Rotation paths and how fast each direction turns (degrees per step):
Each turn is a multiple of 5 degrees from 10 to 175, or 0.
Each row of a path follows its step; steps can be skipped.

step 4: [ -7  -8  -4   2 -14  -3 -44  61  -9 -13  52  14   6 -18  18  32  17 -10
 -18  11  12   0  -9 -21 -11  -8  34  33   4 -14 -28  32 -27   7 -21  -8
  22   9 -19  10  13  46  -4 -23 -11 -64   9 -29  34 -14  21  -6 -16  17
  -9  -4  15]
step 6: [-34   3  27 -24 -56  20  11   0   0 -23  16  17 -32  22  -3  -2  -4 -10
   6  -9  31  10  -5  -5  37   1 -33   5   6   2 -29   6 -19 -45  35 -10
   9 -15 -15  30  31   8  43  24  -5   1   3 -36  30 -13  51  29  23   4
 -21 -24 -14]
step 14: [-22 -10  -9   1 -61  24 -34 -23  12   2  -5 -34   6  17  19 -19 -23 -28
 -10  -8  10 -38  18   2 -15  15  10  11 -29  22 -35  32  28 -36 -19  -7
   7  25 -15  23  36  20  15  32 -21  -9   7  -9  20 -16  39  45 -12   4
 -20  27  -2]
step 15: [ -5  -1  10 -12 -54 -28 -23  32  -7  12  26 -21 -30  14 -13  -3  16 -12
  14 -18  18  28 -44  14  21  -8 -16   8  50   5  12  -1   1 -26  -7 -34
  10 -16  49  17  21  30 -15 -16  16 -31  17  46   0   8   4 -21 -32   0
 -34  19   6]
step 17: [-31 -34 -10  -1 -66  11 -44   8 -10  16  29  -5 -12 -30   7  35 -12  -5
  -3  31  41  -8  -2  15   9  22  37 -12  15  -7   0   6  14   1 -19  43
 -26 -11 -16  -7  12  25  27 -10   3 -37   8 -27  -9  25  24  54   3   6
  -9   9  15]
step 21: [-29 -21  16  20 -20 -15  -5  40  -1  11  59 -25  16 -29 -24 -14  -7 -16
   4   0  14   4   0 -53 -16   8 -43   5  42   9  -4  52  13  28 -24 -31
 -36 -22  10   1  14   4  38  19   9 -17   8  -5  19  -8  14   7  16   8
 -27 -14  16]
step 22: [  2 -45  -3  -2 -28  26 -18 -16  18  -4  25  29   2  18   2 -12   7 -38
 -21  -2  17 -41 -33 -13  25  13  32  29 -19 -11 -29  -1 -30  11 -30  -7
  50 -18  -4 -12  40  52  -6  -5   6 -45 -12  -9  15  -4  16  30 -10 -18
  -9  12 -11]
Directions:
[ -2   2  -3  -4   7   4  -5   2  -5 -11   1   7   6   5  -3   1 -21  -3
   5  -3  -3  -2   5 -11  -9   1 -10  -1  -2   6  -6  -5  -2  -4  -2   0
   3  -6  -1  -1   8  -4   6   0  -6   1  -5  -4   4  13   9   0   0   4
   2   1   3]	140
[ -4   3   8   3   0   3  -4  -7  -6   6   8  -4   8  -3   3  -2  -9   2
  -1   5  -9 -13 -11   2   0 -10  -2  -3  -2   4   6  11   0  -2   6  -2
  -3   6   9  -5  -8  -6   3   6 -13   1  -6   2  -4  -1  -1   6  -7  -1
   2  -6   2]	160
[ -3 -10   9   4   3   3   1   7   6  -3   6   4  -4   1   9  -4  -1   5
   2   0   0   1   1  -9  -4  -5   3   5   7  -7  -4   5 -15   5   5  -1
  -5   3  -1  -5   7   6   3  -5   9  10 -13  -1  -6  -7   4   3   0  -1
   9  -6  -5]	20
[ -2   2  -1  -4   4  -2   3   4   1   4   2   8   1  12   2  -2   9  -2
 -12   1   3  -2   1  -7  -3  -5  -5   3 -22  -4  -1  -5  -2  -9   1  -3
  -2   5  -5  -1   0   2  -7   2  -5   6   4  -5   8 -11   5   7  -6   2
  -1  -1   9]	175
[  2  -3   6  -4  -6  -3   7   6   0   0   2  -2  -5   8   3   0   3  -7
   9   2   3   4   1  -2  -9 -10  -1  -7   3  -1  -6   1   5   7  15  -2
   4   7  -4  -8   3  -7  -3  -5  -8  -4  14   2  -7   6   0   6   3   6
 -10  -6  -3]	125
[ -4   8   1  -3   2   7   7   0  -2  -6  -7   1   0  10  -4   7  -3  -7
  -4  11   7  -8  -5   2   3  -7  12   1  -1  -2  -6   0  -6  -2   1   0
   1   0  -1  -8   1   1   4  -4  -3 -12  -5   3   7  -6  -9 -13  11   1
   7  -3   0]	115
[  1  -4 -11  -1  -9   1  -3   4   7   8   1  11   1  -9  -6  -4   0   0
  -5  10  -2   1  -3   3  -4 -10  -5  -2   0   2   5   0   4  11  -5  -9
  -3  -9  -1 -11  -1  -4  -6  -1   4   0  -6 -15   2   4  -1   0   9   5
   1  -4   3]	80
